One vector is turned by the same rotation once a step. Each row is the vector after some number of steps, and that number follows the row.
The counts run from 0 to 505.
118 104 89 111 122 129 131 150 127 137 119 155 114 152 143 131 130 92
 149 135 144 118 123 137 100 118 106 119 131 126 146 114 138 129 142 137
 114 111 101 102 112 110 125 143 147 177 154 128 112 120 110 121 -> 252
123 140 97 142 82 131 122 123 125 136 130 148 118 139 118 140 136 129
 142 100 122 122 111 122 124 124 115 138 144 111 119 120 106 135 130 101
 126 95 118 100 112 125 120 150 121 136 143 149 73 98 135 144 -> 472
147 153 184 123 121 111 104 103 114 115 119 138 156 117 134 101 129 125
 141 128 135 131 142 122 129 131 138 128 121 93 119 142 123 135 125 107
 152 150 125 157 136 154 110 125 106 111 115 118 101 134 147 112 -> 3
121 138 132 137 142 123 138 127 103 118 133 114 157 130 151 107 137 106
 124 122 140 116 140 149 108 100 144 119 119 105 159 171 123 126 146 147
 122 143 113 135 153 126 132 119 108 122 119 123 103 136 111 82 -> 221
120 137 120 119 141 120 140 132 138 113 89 131 142 157 132 136 145 94
 134 116 135 125 125 144 117 127 131 111 121 141 103 152 163 138 129 147
 123 140 117 109 102 101 116 131 142 168 164 138 125 110 132 95 -> 487
124 128 161 126 139 129 114 113 143 130 104 118 159 138 133 144 121 129
 141 105 114 104 151 130 143 148 111 119 106 86 131 138 107 156 131 122
 128 119 146 113 104 101 109 124 143 111 143 108 137 104 160 128 -> 72
121 138 142 143 141 143 134 107 133 134 121 103 161 149 155 133 107 126
 113 112 140 101 149 127 133 134 115 118 114 100 163 158 96 147 144 137
 125 135 123 146 128 109 111 100 133 101 108 116 152 135 123 121 -> 107
127 130 146 121 158 115 130 136 107 109 135 129 142 115 134 102 134 117
 126 149 135 135 140 127 116 102 157 114 112 123 153 162 162 130 122 134
 127 147 108 138 154 143 135 132 118 132 130 118 114 144 105 73 -> 223
119 89 148 97 165 115 119 153 128 123 117 136 132 125 140 114 132 100
 156 174 144 129 135 145 112 112 137 103 116 128 150 126 150 114 126 149
 125 137 119 128 139 119 132 138 141 155 137 111 148 148 111 102 -> 33
134 128 159 133 143 118 105 110 150 122 85 106 156 123 110 143 128 121
 145 135 136 119 118 143 152 140 137 125 132 119 77 126 117 131 113 128
 141 137 145 134 102 113 109 134 125 123 129 128 152 131 165 162 -> 79
113 113 123 132 157 115 145 141 142 116 129 112 118 122 136 153 146 133
 124 129 106 103 166 157 126 138 137 113 125 91 152 126 119 139 138 141
 123 131 146 81 139 101 123 136 136 116 150 124 139 103 151 108 -> 65
124 96 168 125 156 121 128 144 134 122 137 104 139 86 125 120 128 125
 144 154 117 125 146 144 123 116 152 121 116 115 146 103 121 123 136 148
 118 113 148 143 149 131 150 110 119 106 115 112 136 143 147 131 -> 344
126 118 149 126 138 124 120 144 114 128 133 115 133 88 106 97 123 134
 148 154 107 142 128 121 123 109 163 133 100 133 116 130 157 137 103 114
 116 106 128 126 136 142 145 135 111 135 140 128 85 126 133 101 -> 458
116 96 104 131 149 159 136 149 134 140 153 127 92 133 117 124 111 158
 111 148 133 128 120 100 121 114 125 131 115 143 161 121 130 137 113 118
 115 102 108 121 142 127 140 149 144 139 126 122 136 140 94 129 -> 137
124 139 85 150 150 138 166 131 160 111 133 107 107 153 119 143 133 138
 81 129 135 124 104 122 127 124 137 142 153 160 122 138 134 130 123 148
 135 143 116 116 133 128 108 126 144 136 123 145 159 132 119 136 -> 399
138 108 153 118 166 115 131 136 154 115 93 113 144 124 114 143 128 112
 139 147 123 129 131 142 142 147 146 119 119 142 83 112 156 133 121 148
 132 140 146 130 110 118 119 119 141 143 143 127 173 120 159 136 -> 77
131 143 134 156 119 133 144 112 147 129 120 89 157 111 121 141 127 138
 117 101 110 118 130 134 142 141 139 142 119 123 92 121 108 141 131 137
 112 113 154 126 114 125 120 84 121 106 116 145 119 108 169 149 -> 386
152 89 131 115 114 121 120 147 153 126 141 160 87 108 122 125 113 123
 143 157 121 132 135 121 122 142 121 140 132 126 121 62 141 130 125 124
 124 108 144 115 131 146 127 130 146 151 139 130 136 107 149 156 -> 50
128 145 113 145 157 149 158 125 133 123 148 117 120 155 136 123 112 159
 79 119 126 129 140 102 130 130 119 137 116 133 149 158 142 159 128 131
 125 129 116 124 135 136 117 119 151 122 127 121 148 122 112 95 -> 406
110 131 99 150 101 148 123 122 103 139 154 136 132 138 131 111 124 145
 121 122 132 123 117 115 119 104 113 136 132 106 169 141 94 133 130 100
 122 105 99 126 143 131 135 138 118 115 107 138 81 131 103 131 -> 438
109 102 132 123 145 136 124 133 127 132 112 122 144 154 155 140 127 101
 145 140 163 107 130 154 121 116 112 108 135 103 171 132 92 112 152 147
 121 133 115 137 132 99 120 125 136 126 106 120 161 147 113 141 -> 332
140 127 143 139 129 138 132 125 129 118 135 126 130 117 104 99 109 134
 114 157 151 150 98 103 132 109 146 145 122 163 103 126 151 132 110 122
 131 126 101 168 137 169 132 118 126 136 104 132 128 154 111 131 -> 425
98 114 123 138 154 146 123 126 125 125 123 90 129 124 110 140 131 162
 124 131 103 105 137 122 143 126 134 122 111 94 148 140 102 142 119 111
 110 114 138 84 131 94 120 155 129 103 137 124 132 118 136 126 -> 369
115 149 120 130 127 126 135 125 116 124 133 133 126 135 128 123 134 141
 117 102 98 120 158 123 124 133 126 129 115 94 139 153 144 158 125 110
 125 122 123 88 125 124 115 153 131 126 170 130 86 94 128 82 -> 483
109 108 94 132 131 166 122 129 129 153 131 117 137 156 136 137 106 120
 132 122 143 107 113 119 120 113 103 122 115 128 168 137 106 138 140 131
 100 91 109 127 113 94 128 120 141 135 120 127 125 129 107 140 -> 140
132 171 130 154 96 124 119 103 122 114 120 128 137 141 113 118 144 133
 117 115 153 131 98 121 131 122 137 146 151 125 98 147 114 123 123 107
 144 146 108 139 132 153 110 134 100 114 102 153 93 140 125 145 -> 202
149 133 138 133 112 115 147 128 148 121 159 147 109 122 150 124 124 140
 101 136 130 127 160 130 121 140 117 141 141 100 162 97 114 129 139 127
 140 136 136 145 159 173 116 105 135 109 101 126 145 122 136 142 -> 318
124 127 145 153 116 140 113 114 127 133 137 110 142 109 114 119 122 144
 131 141 142 123 105 122 138 112 141 142 135 119 133 115 83 114 124 112
 124 117 127 165 142 146 125 125 103 93 81 131 125 162 128 169 -> 124
111 141 73 150 121 143 144 125 136 131 110 111 137 167 122 148 141 121
 119 91 128 107 105 136 123 125 118 126 138 135 122 149 116 135 135 134
 110 114 111 97 109 96 112 134 138 136 137 158 113 108 126 135 -> 175
139 130 134 141 119 144 117 102 156 134 96 110 159 131 113 140 108 123
 132 107 121 121 111 116 141 141 119 136 119 142 78 119 120 151 129 130
 119 110 140 141 91 117 109 100 134 130 126 132 130 113 158 163 -> 384
130 116 155 116 151 102 129 141 136 111 117 124 135 96 125 119 145 116
 155 137 103 127 153 156 124 120 160 118 109 113 112 122 154 133 124 133
 122 130 151 108 138 136 140 126 114 132 163 130 111 107 160 97 -> 266
